[[150 140 123]
 [143 116 124]]
->
[[143 116 124]
 [150 140 123]]

[[123 114 127 102 119 125 119 134 132 115 135 119]
 [128 138 119 125 131 145 122 106 139 123 107 123]
 [115 145 141 120 111 126 103 129 148 134 115 117]
 [126 149 137 146 127 126 127 126 124 146 124 136]
 [113 132 134 145 120 110 133 151 131 142 147 152]
 [139 138 114 127 135 151 126 104 137 120 106 123]]
->
[[115 145 141 120 111 126 103 129 148 134 115 117]
 [126 149 137 146 127 126 127 126 124 146 124 136]
 [113 132 134 145 120 110 133 151 131 142 147 152]
 [123 114 127 102 119 125 119 134 132 115 135 119]
 [128 138 119 125 131 145 122 106 139 123 107 123]
 [139 138 114 127 135 151 126 104 137 120 106 123]]

[[117 127 124 111 115 131 109]
 [123 139 119 131 135 125 125]
 [110 128 129 108 113 124 104]
 [123 146 141 128 118 132 108]
 [129 126 114 120 127 135 126]]
->
[[123 146 141 128 118 132 108]
 [110 128 129 108 113 124 104]
 [117 127 124 111 115 131 109]
 [123 139 119 131 135 125 125]
 [129 126 114 120 127 135 126]]

[[138 145 114 115 118 128 119 150 131 134 134 126 147 122 116 140]
 [111 150 113 139 125 136 131 143 134 137 112 129 117 123 135 137]
 [121 135 125 154 130 129 149 120 110 121 136 127 126 119 137 115]]
->
[[121 135 125 154 130 129 149 120 110 121 136 127 126 119 137 115]
 [138 145 114 115 118 128 119 150 131 134 134 126 147 122 116 140]
 [111 150 113 139 125 136 131 143 134 137 112 129 117 123 135 137]]

[[128 128 135 123]
 [128 133 132 127]
 [131 129 124 130]
 [133 127 143 136]
 [134 125 142 136]
 [129 136 140 128]
 [109 154 134  99]
 [133 125 153 136]
 [133 132 150 133]
 [114 132 145 115]]
->
[[133 125 153 136]
 [133 132 150 133]
 [114 132 145 115]
 [133 127 143 136]
 [134 125 142 136]
 [129 136 140 128]
 [128 128 135 123]
 [109 154 134  99]
 [128 133 132 127]
 [131 129 124 130]]

[[133 136 136 110 128 136 122 127 123 141 135 122 133 130 123 137]
 [131 116 127 114 124 129 132 124 119 114 121 127 125 122 126 132]
 [125 124 130 142 132 136 129 131 139 134 135 133 116 125 132 126]
 [144 120 133 137 139 125 136 142 151 132 146 137 121 113 136 134]]
->
[[133 136 136 110 128 136 122 127 123 141 135 122 133 130 123 137]
 [144 120 133 137 139 125 136 142 151 132 146 137 121 113 136 134]
 [125 124 130 142 132 136 129 131 139 134 135 133 116 125 132 126]
 [131 116 127 114 124 129 132 124 119 114 121 127 125 122 126 132]]

[[120 132 132 127 117 135 113 114 128 130 134 105]
 [123 123 129 111 120 144 109 111 141 124 125 109]
 [138 118 136 120 131 131 107 120 136 143 133 119]
 [130 134 117 138 133 142 128 121 136 120 107 124]
 [135 132 107 140 138 149 131 115 132 121 104 114]]
->
[[138 118 136 120 131 131 107 120 136 143 133 119]
 [120 132 132 127 117 135 113 114 128 130 134 105]
 [123 123 129 111 120 144 109 111 141 124 125 109]
 [130 134 117 138 133 142 128 121 136 120 107 124]
 [135 132 107 140 138 149 131 115 132 121 104 114]]
---
[[141  99 117 128 130 123 124 129 119 111 111 112 137 122 140]
 [122 136 141 128 128 131 127 127 139 134 134 135 123 128 123]
 [139 102 114 117 140 113 112 116 118 127 116 115 132 130 134]
 [122 127 129 125 129 122 127 128 140 127 123 140 125 128 122]
 [120 130 123 124 127 117 128 127 133 134 122 137 123 128 120]]
->
[[141  99 117 128 130 123 124 129 119 111 111 112 137 122 140]
 [139 102 114 117 140 113 112 116 118 127 116 115 132 130 134]
 [120 130 123 124 127 117 128 127 133 134 122 137 123 128 120]]

[[122 127 127 124 128 131 125 127 138 128 131 135]
 [100 126 122 110 131 126 125 127 124 125 132 145]
 [128 124 125 133 127 128 130 127 122 126 119 115]
 [127 127 132 122 120 129 128 123 118 120 132 126]
 [151 126 124 126 131 128 133 127 130 117 133 132]
 [127 131 127 132 129 132 131 129 134 133 129 131]
 [121 125 124 121 124 128 127 129 135 125 121 119]]
->
[[122 127 127 124 128 131 125 127 138 128 131 135]
 [128 124 125 133 127 128 130 127 122 126 119 115]
 [151 126 124 126 131 128 133 127 130 117 133 132]
 [121 125 124 121 124 128 127 129 135 125 121 119]]

[[130 115 115]
 [102 131 110]
 [132 111 136]
 [133 111 119]]
->
[[130 115 115]
 [132 111 136]]

[[120 129 133 104 117 127]
 [123 130 146 124 115 130]
 [119 133 112 120 123 113]]
->
[[120 129 133 104 117 127]
 [119 133 112 120 123 113]]

[[113 145 139 120 140 121 113 146 123 107 136 146 125 123]
 [125 128 129 133 124 135 117 129 113 116 129 121 131 141]
 [120 136 138 115 127 112 132 125 108 125 139 129 130 135]
 [128 136 122 140 150 156 102 145 138 133 111 138 151 116]]
->
[[113 145 139 120 140 121 113 146 123 107 136 146 125 123]
 [120 136 138 115 127 112 132 125 108 125 139 129 130 135]]

[[140 120 137 120 133 135 130]
 [127 107 133 126 133 135 130]
 [127 120 129 131 133 135 111]
 [127 132 118 132 133 124 138]
 [127 138 133 126 141 121 130]
 [140 120 130 126 133 140 137]
 [127 120 135 126 111 135 130]
 [133 120 135 126 133 140 118]
 [127 114 120 123 133 123 126]
 [127 120 119 126 133 130 145]
 [139 133 133 116 132 130 132]]
->
[[140 120 137 120 133 135 130]
 [127 120 129 131 133 135 111]
 [127 138 133 126 141 121 130]
 [127 120 135 126 111 135 130]
 [127 114 120 123 133 123 126]
 [139 133 133 116 132 130 132]]

[[125 133 131]
 [124 135 133]
 [117 138 131]
 [149 120 135]
 [118 138 132]
 [118 140 134]
 [126 125 123]
 [118 137 130]
 [122 125 120]
 [148 121 135]
 [122 131 127]]
->
[[125 133 131]
 [117 138 131]
 [118 138 132]
 [126 125 123]
 [122 125 120]
 [122 131 127]]

[[123 132 110 131 129 139 120 132]
 [134 135 118 135 140 136 120 135]
 [137 125 131 126 110 115 139 140]
 [131 127 132 115 128 103 124 121]
 [139 130 133 141 137 137 132 122]
 [132 137 122 128 138 141 125 134]
 [137 132 128 138 133 140 132 114]
 [134 129 131 135 132 145 136 118]]
->
[[123 132 110 131 129 139 120 132]
 [137 125 131 126 110 115 139 140]
 [139 130 133 141 137 137 132 122]
 [137 132 128 138 133 140 132 114]]

[[112 138 148 142 130 118 149]
 [133 108 121 119 150 137 119]
 [152 123 119 133 118 123 113]
 [119 117 134 136 110 119 130]
 [124 150 144 131 130 131 147]
 [113 150 131 114 116 137 145]
 [145 126 115 133 132 113 127]]
->
[[112 138 148 142 130 118 149]
 [152 123 119 133 118 123 113]
 [124 150 144 131 130 131 147]
 [145 126 115 133 132 113 127]]
